In the rows, zero is written as 128.
The same turns and mirrors carry the whole set onto itself, and each row onto the other rows of its family. Which rows share a family with each named row? Give them in list order.
These 18 rows form 3 families of 6 rows each.
E: [146 149 111 139 121 106 124 111]
N: [116 151 110 141 165 125 147 106]
R: [113 119  86 139 138 117 132 119]
S: [112 148 115 168 131 120 136 121]
D: [114 115  96 130 138 115 138 113]
Q: [139 140 106 140 114 102 129 106]
W: [112 119  97 125 138 120 134 120]
L: [142 145 113 136 123  98 123 113]
P: [107 157 122 139 130  88 144  95]
G: [120 160  81 118 140 105 128 109]
M: [109 160 115 145 131  85 145  96]
A: [105 151 110 164 132 112 139 130]
U: [111 148 107 142 161 128 149 101]
H: [105 147 116 136 166 118 146 107]
C: [127 159  88 114 147 103 137 114]
V: [110 149 116 161 134 114 146 131]
Z: [106 167 120 134 130  91 146 105]
X: [117 162  81 116 138 104 135 115]

Same family as H: R, S, Q, C, Z
Same family as A: E, N, D, P, X

The same turns and mirrors carry the whole set onto itself, and each row onto the other rows of its family. Which rows share a family with each named row? Give them in list order.
These 35 rows form 7 families of 5 rows each.
Nakal: [ 81 150 140 157 113 147 138 124  91 145 122 111 119 142 105 116 136 110
 144 118 124 153 151  96 140 159 152]
viru: [ 90 129 152 131 140 135 130 121 123 129 113 144 132 121 109 128 171 121
 170 104 120 137 154 101 140 162 135]
robeg: [ 92 138 149 138 130 141 124 138 112 144 112 139 149 129 122 127 180 110
 146 101 129 143 151 101 149 174 125]
sutil: [ 81 154 144 153 102 147 142 110  94 143 124  95 132 150 116  99 148 109
 134 115 125 156 145 112 151 171 135]
pebeb: [ 78 137 166 130 113 115 158 116 101 103 118 126 163 127 111 102 162 143
 131 117  97 162 144 108 153 165 109]
pid: [101 135 160 139 137 139 123 146  98 141 132 144 129 116 121 107 161 126
 168 102 126 156 156 102 148 163 127]
Zoke: [ 90 152 146 127 128 114 129 109  98 116 104 118 125 101 122 118 153 167
 131 127 142 155 134 120 122 172 129]
vobe: [ 91 150 165 130 125 117 162 119  95 103 117 120 148 130 110 102 160 155
 130 112  93 166 136 102 150 180 117]
Lifef: [ 84 133 152 133 110 115 161 107  98 122 111 117 150 131 107  94 143 152
 130 116 107 176 138 106 156 159 107]
Zaram: [ 82 139 147 152 126 151 145 118  85 143 121 108 130 154 114 119 131 109
 142 115 119 163 144 107 138 171 143]
Gub: [ 82 146 149 161 115 143 148 106 105 129 114 102 110 154 103 114 134 114
 143 125 123 149 154 110 141 153 132]
Tamud: [ 93 136 154 137 147 132 123 143 107 139 122 142 139 114 123 115 175 117
 156 108 127 142 149 101 149 159 125]
tufu: [ 80 142 149 138 114 107 164 113 102 127 115 122 150 134 101 102 153 141
 132 116  93 168 140 101 161 160 110]
Nebit: [ 97 134 160 127 132 137 118 140 115 139 116 161 138 117 116 122 169 119
 152 102 116 146 141 101 133 157 129]
nepeg: [ 84 153 143 132 122 129 124 108 117 108 103 105 114 107 118 124 154 151
 142 129 142 143 153 119 119 168 134]
kat: [ 90 166 170 135 106 115 118 137 108 143 125 134 131 133 107 124 141 144
 123 105 119 148 139 152 122 153 123]
Vipab: [ 90 133 151 128 117 119 160 109 122 112 112 124 139 121 102 107 158 148
 141 116  99 158 145 111 157 155  94]
nebe: [ 82 156 148 123 125 129 127 110  93 129 106 108 126 105 120 123 159 169
 125 127 140 149 130 123 129 173 125]
zuf: [ 84 129 153 133 119 127 161 111  88 128 106 120 154 135 108 106 153 151
 122 116 100 168 137 109 158 166 103]
vos: [ 82 155 147 161 121 138 142 136  81 123 121 109 123 146 111  99 135 120
 137 125 114 166 165 106 144 172 137]
Miz: [ 84 155 145 129 129 113 134 100 100 116 108 107 127 105 130 126 156 158
 143 132 139 158 133 110 125 173 128]
lov: [104 146 181 151 107 113 133 139 109 134 126 131 128 139 108 122 143 135
 115 101 121 142 138 143 130 138 121]
zulud: [108 153 167 149 107 122 130 138 116 133 129 140 132 142 116 133 147 124
 114  95 121 144 131 147 133 160 117]
fif: [ 99 154 170 139 105 118 134 126 132 122 119 134 121 142  97 118 143 129
 127 104 103 140 147 143 124 146 125]
Veg: [ 83 136 160 128 143 131 115 140 111 148 123 150 146 131 117 122 162 115
 159 101 117 151 144 112 133 173 132]
nubav: [ 80 133 150 133 100 111 151 102 100 119 119 126 157 124 116 101 161 148
 130 107 110 162 145 121 160 173 106]
toza: [ 81 148 150 138 125 117 122 105 104 113 115 121 123 113 130 122 157 147
 121 123 152 145 134 128 126 188 132]
Pizit: [ 82 145 164 132 127 127 129 106  99 110 116 107 125 109 126 127 157 153
 129 125 150 145 133 113 120 174 143]
sanu: [102 154 197 145 113 120 124 137 107 142 122 139 120 142 112 107 148 142
 127 106 127 147 139 132 128 144 117]
Gifir: [105 170 168 143 113 118 125 139 110 131 117 142 123 135 108 127 140 136
 121 108 119 146 133 144 116 150 129]
biz: [ 79 148 149 153 115 150 145 116  89 143 118 105 130 150 109 109 136 111
 152 120 128 165 147  92 143 162 142]
Dima: [ 83 162 144 158 114 145 141 124  84 128 130  96 127 144 115 107 136 107
 140 124 119 156 154 114 142 158 138]
Zuva: [104 161 174 143 103 117 127 127 113 129 116 136 127 136 116 126 136 138
 118 114 118 152 134 143 111 143 121]
gino: [ 94 157 179 137 120 123 132 112  89 115 105 110 129 119 124 133 158 167
 138 120 145 146 143 113 120 175 140]
fita: [ 94 147 162 133 135 138 126 142 110 143 117 155 146 131 111 127 167 114
 162  99 118 147 142 101 138 162 131]

Same family as robeg: sutil, zulud, nubav, toza
Same family as pebeb: Tamud, lov, Pizit, Dima
Same family as Nakal: tufu, Nebit, Miz, Zuva
Same family as sanu: pid, vobe, vos, gino

